Here are some points:
[ 0.68 -0.04 -1.7   0.38  0.37 -1.56  1.08  0.62  0.26  0.77 -0.84 -0.1
 -0.11  0.83  1.03 -1.4 ]
[ 0.37  1.35  1.31  0.07 -0.99 -0.37 -2.61  1.52  0.51 -0.59  2.91 -0.53
 -1.14 -1.31 -0.77  0.47]
[ 0.23  2.88  1.12 -0.42 -1.93  1.06 -0.4   0.31 -1.01 -1.39 -1.02  0.44
  1.1  -1.69 -1.5   1.46]
[ 0.09  2.28  1.34 -0.82 -1.08  1.17 -0.05 -0.06 -1.12 -3.03  0.12  0.32
  0.93 -0.65 -1.52  1.23]
[-0.15  1.48  1.55 -1.11 -0.68  1.24 -0.63 -0.57 -0.53 -2.22  0.27  0.04
  1.   -0.06 -1.35  1.27]
[-0.19 -2.84  0.73 -1.12  1.01  0.23 -0.26 -1.16  0.62 -1.41  2.33 -0.48
 -0.09  0.89  0.16  1.26]
[-0.11 -2.55 -0.44  0.05  0.28 -1.31 -0.86 -1.52  1.47  4.41  2.57  0.51
  0.1  -0.58 -0.18  0.15]
[ 0.53  2.99  0.56  0.93 -2.16  0.87 -0.37  1.56 -0.91 -0.38 -0.72  0.81
 -0.43 -2.68 -1.52  0.62]
[ 0.53  3.    0.71  0.71 -2.04  1.28 -0.06  0.98 -0.92 -0.87 -0.87  0.88
  0.04 -3.23 -1.57  0.81]
[ 0.39  0.76 -1.76  0.82 -0.27 -1.01  0.65  0.64  0.09  2.05 -1.48 -0.22
  0.06  0.48  1.01 -1.41]
[-1.82 -2.63  0.16  0.35  1.56  0.54 -0.1  -0.4   0.36  2.17 -1.44 -0.68
  0.97  0.15  0.75 -0.52]
[ 0.43 -0.59 -1.49  0.01  0.73 -1.23  0.94  0.16  0.22  0.42 -0.03 -0.42
 -0.2   1.65  1.11 -1.12]
[-1.3  -2.17  0.1   0.63  1.16 -0.11 -0.11  0.41 -0.03  4.45 -1.9  -0.34
  0.89 -1.31  0.62 -1.39]
[-0.58 -2.61  0.31 -0.51  1.4   0.12  0.08 -1.08  0.68 -0.51  1.2  -0.52
 -0.34  1.63  0.71  0.07]
[ 0.61  0.57 -1.82  0.6   0.01 -1.49  0.71  0.74  0.14  1.23 -0.63  0.12
 -0.21  0.33  1.09 -1.48]
[-0.2  -2.79  0.41 -0.71  0.8  -0.4  -0.46 -1.4   1.43  0.4   2.65 -0.26
 -0.35  1.07  0.1   0.59]
[ 0.38  2.55  1.49 -0.05 -1.41  1.13 -0.63  0.83 -1.52 -2.13  0.18  0.64
  0.28 -1.49 -1.89  0.74]
Here are 17 more points, each followed by its number:
[ 0.47  3.69  0.99  0.38 -1.99  0.83 -1.22  0.89 -0.16  0.76 -0.85  0.12
 -0.29 -1.92 -1.24  0.25] 0
[-1.62 -2.46  0.06  0.39  1.15  0.16  0.05 -0.09  0.07  3.61 -1.85 -0.23
  0.79  0.18  0.76 -1.07] 1
[-0.36 -2.83  0.65 -1.03  1.01 -0.06 -0.34 -1.27  0.8   0.01  2.63 -0.47
 -0.15  0.94 -0.04  1.05] 2
[ 0.33  3.51  0.65  1.08 -1.89  0.65 -0.45  1.03 -0.33  0.33 -1.53  0.53
 -0.92 -2.03 -0.76  0.06] 3
[-0.66 -2.7   0.82 -1.    1.22  0.07 -0.34 -1.16  0.67 -1.17  1.78 -0.46
 -0.01  1.14  0.27  1.15] 4
[-0.2  -1.66 -0.79 -0.49  1.19 -0.56  1.26 -0.83  0.39 -0.25  0.64 -0.01
 -0.15  1.08  1.31 -0.72] 5
[ 0.45 -0.44 -1.41  0.09  0.79 -1.49  1.22  0.19  0.31  0.78 -0.23 -0.45
 -0.54  1.48  1.   -0.92] 6
[ 0.13  1.86  1.44 -1.   -0.81  1.07 -0.63 -0.18 -0.86 -2.5   0.52  0.1
  0.62  0.05 -1.63  1.49] 7
[-0.33 -2.8   0.62 -1.06  0.97 -0.03 -0.25 -1.24  0.75  0.02  2.78 -0.52
 -0.24  0.75  0.15  0.99] 8
[ 0.36  1.37  0.5   1.17 -2.04  0.42  0.31  2.29 -1.1   0.44 -1.96  0.69
 -1.08 -2.57 -1.    1.25] 9
[ 0.8   3.25  1.23 -0.06 -1.89  1.19 -1.04  0.32 -0.38 -1.07 -0.58 -0.01
  0.18 -1.84 -1.35  1.03] 10
[-0.2  -0.24  0.2  -0.1   0.49  0.17 -0.49 -0.83  1.27  2.64 -0.36 -1.26
 -0.38  1.15  0.66 -0.9 ] 11
[-0.07  0.08  1.65 -0.71  0.15  0.55 -1.23  0.53 -1.01 -2.98  2.62  0.33
 -0.13  0.25 -1.76  0.92] 12
[-1.37 -2.38 -0.22  0.45  1.4   0.04  0.21 -0.17  0.34  3.33 -1.37  0.06
  0.49 -0.22  0.85 -1.45] 13
[-0.02 -0.53 -0.91  0.23  0.61 -0.39  0.54 -0.48  0.45 -1.29  0.29  0.3
 -0.31  0.83  1.65 -1.36] 14
[ 0.44  1.24 -1.82  0.82 -0.59 -1.16  0.08  0.77  0.06  1.43 -0.87  0.25
  0.13 -0.56  1.4  -1.42] 15
[-0.39 -2.63  0.11 -0.25  0.42 -1.23 -0.61 -1.62  1.39  3.08  3.05  0.29
 -0.22  0.1  -0.38  0.79] 16
Which three of these numbered points are nearest to each point below, looking only along the 4 directions in which the first points spread most? Their numbers follow each, nearest first.
[-0.21 -2.84  0.51 -0.92  0.88 -0.18 -0.99 -1.39  1.21  0.28  2.53 -0.17
 -0.07  1.2  -0.03  0.77] > 8 2 4
[ 0.84  1.65 -1.95  0.41 -0.47 -1.61  0.01  0.56 -0.46  2.06 -0.79  0.07
  0.11  0.27  1.04 -0.88] > 15 6 11
[ 0.53 -0.47 -1.46  0.45  0.95 -1.43  1.39  0.37  0.03  1.75 -1.13 -0.42
 -0.53  0.88  0.81 -1.03] > 6 15 11
[ 0.3   3.06  0.69  1.06 -1.97  0.78 -0.45  1.2  -1.17  0.7  -2.86  0.77
  0.03 -2.79 -0.95  0.64] > 9 3 0
[-0.23 -1.84 -0.87 -0.27  0.97 -0.5   0.66 -0.74  0.64  0.21  0.99 -0.05
  0.03  1.04  1.41 -1.14] > 5 14 6
[ 0.63  1.36 -1.78  0.84 -0.28 -1.24  0.69  0.74 -0.15  1.64 -1.99 -0.01
  0.   -0.03  1.01 -1.12] > 15 6 11
[ 0.2   1.82  1.78 -0.47 -1.04  0.86 -1.01  0.7  -0.33 -2.35  0.72  0.41
 -0.32 -0.58 -1.83  1.06] > 7 10 12
[ 0.57  3.2   0.87  0.32 -1.72  1.5   0.01  0.58 -1.02 -1.7  -0.97  0.6
  0.37 -2.47 -1.7   0.87] > 10 0 3
[-0.32 -0.98 -1.37  0.51  1.1  -0.65  0.96  0.02  0.27 -1.    0.16  0.27
 -0.2   0.6   1.49 -1.39] > 14 6 5
